Some points, one per row:
"-1.116 0.126 -0.463 -1.736 2.221 0.211 -0.345 0.131"
"-0.298 0.176 0.066 0.749 0.605 -0.933 -0.036 0.965"
"-0.915 -0.499 0.548 -0.620 1.399 -0.763 0.416 1.403"
"-0.554 0.234 2.151 0.564 -0.084 0.033 1.076 0.178"
"-0.126 -0.233 1.875 0.117 -0.311 0.190 1.489 0.392"
"-0.148 -0.159 0.796 -0.097 -0.067 -0.003 0.226 -0.169"
"-0.135 -0.186 -1.734 -0.617 0.820 0.187 -1.425 -0.182"
"-1.955 -1.191 -1.039 -3.149 4.603 -0.268 -0.386 0.511"
"-0.796 -0.469 -0.443 -0.830 1.795 -0.267 -0.054 0.283"
"0.333 0.309 3.585 2.018 -2.118 -0.016 2.522 0.039"
"-1.099 -0.256 1.366 -0.465 1.445 0.178 0.715 0.597"
"-0.145 -0.200 -0.784 -0.149 0.073 -0.293 -0.296 0.048"
"-0.325 -0.023 -0.229 -0.871 1.045 0.266 -0.708 -0.584"
"-0.778 -0.098 -1.351 -0.880 1.205 0.247 -1.202 0.304"
"0.304 -0.189 -0.285 0.470 -0.375 -0.207 -0.419 0.473"
"1.964 1.002 0.215 2.410 -4.046 -0.041 0.189 -1.291"
"-0.535 -0.022 0.896 -0.453 0.648 -0.060 0.682 0.052"
"0.416 0.276 2.297 1.605 -1.434 -0.107 1.900 0.281"
"0.009 -0.360 -3.107 -0.977 1.022 -0.410 -2.292 0.104"
"0.976 0.132 -1.740 0.147 -1.255 0.086 -0.911 -0.591"
"0.828 0.521 -1.438 1.152 -1.500 0.005 -1.893 -0.552"
"-0.856 -1.103 0.806 -1.495 1.986 -0.441 0.832 0.932"
"0.026 -0.353 -2.380 -0.643 0.599 0.024 -2.077 -0.496"
Here are 16 more points, each followed by its number:
"-0.117 0.219 2.426 0.809 -0.747 -0.076 1.411 0.321" 0
"-1.769 -0.715 -1.210 -2.449 3.775 -0.344 -0.470 0.655" 1
"0.612 0.694 -0.109 1.774 -1.071 -0.444 0.406 0.356" 2
"-0.283 -0.846 -0.039 -0.104 1.081 -0.016 -0.234 0.405" 3
"0.400 -0.232 -0.459 0.468 -0.956 0.245 -0.138 -0.643" 4
"0.943 0.550 -1.197 1.527 -1.240 -0.747 -0.820 0.408" 5
"0.435 -0.015 -0.578 0.677 -0.799 0.688 -0.556 -0.662" 6
"0.515 0.165 0.779 0.688 -1.155 0.435 0.826 -0.277" 7
"0.155 0.035 -2.152 -0.295 0.177 0.206 -1.629 -0.632" 8
"-0.441 -0.162 0.846 0.097 0.386 0.039 0.479 0.125" 9
"-1.825 -0.576 1.284 -2.448 3.723 0.338 0.954 0.566" 10
"-0.306 1.060 1.716 -0.600 0.133 0.203 1.510 -0.571" 11
"-0.258 -0.311 -0.215 -0.391 0.773 0.309 -0.065 -0.048" 12
"0.711 -0.079 3.061 0.810 -1.837 -0.516 2.932 0.482" 13
"0.124 0.045 0.283 -0.575 0.036 -0.001 0.413 -0.365" 14
"-0.517 0.183 1.598 -0.004 0.711 0.079 1.369 0.013" 15
Which two of these numbered points are nearest to each point below, ignoring the 2 directions in which the first points spread most? Their numbers follow each, nearest first.
"-1.482 -0.306 1.865 -1.422 2.768 -0.224 1.723 0.854" > 15 1
"0.445 0.612 -0.714 1.772 -1.092 -0.820 -0.506 0.395" > 5 2
"-0.249 -0.054 -2.242 -0.764 0.605 0.384 -1.079 -0.309" > 7 8
"0.185 0.646 -1.766 0.378 -0.183 0.027 -1.259 0.350" > 2 1
"0.416 0.269 -0.861 -0.077 -0.203 -0.006 -1.000 -1.135" > 10 15
"-0.171 0.494 -1.119 -1.505 0.721 0.177 -0.577 -0.689" > 11 14
"-0.030 -0.230 0.544 0.438 0.294 -0.332 0.640 0.581" > 3 1
"0.267 -0.236 -0.027 -1.019 0.476 0.043 0.105 -0.483" > 14 7
"-1.735 -0.440 0.459 -1.695 3.188 0.214 0.374 0.657" > 8 15
"-0.045 0.114 1.971 -0.412 -0.080 -0.077 1.825 0.017" > 14 7
"0.562 -0.080 1.973 0.793 -1.728 -0.478 1.666 0.264" > 13 14
"1.170 0.122 0.456 1.160 -2.311 -0.032 0.258 -0.487" > 4 7
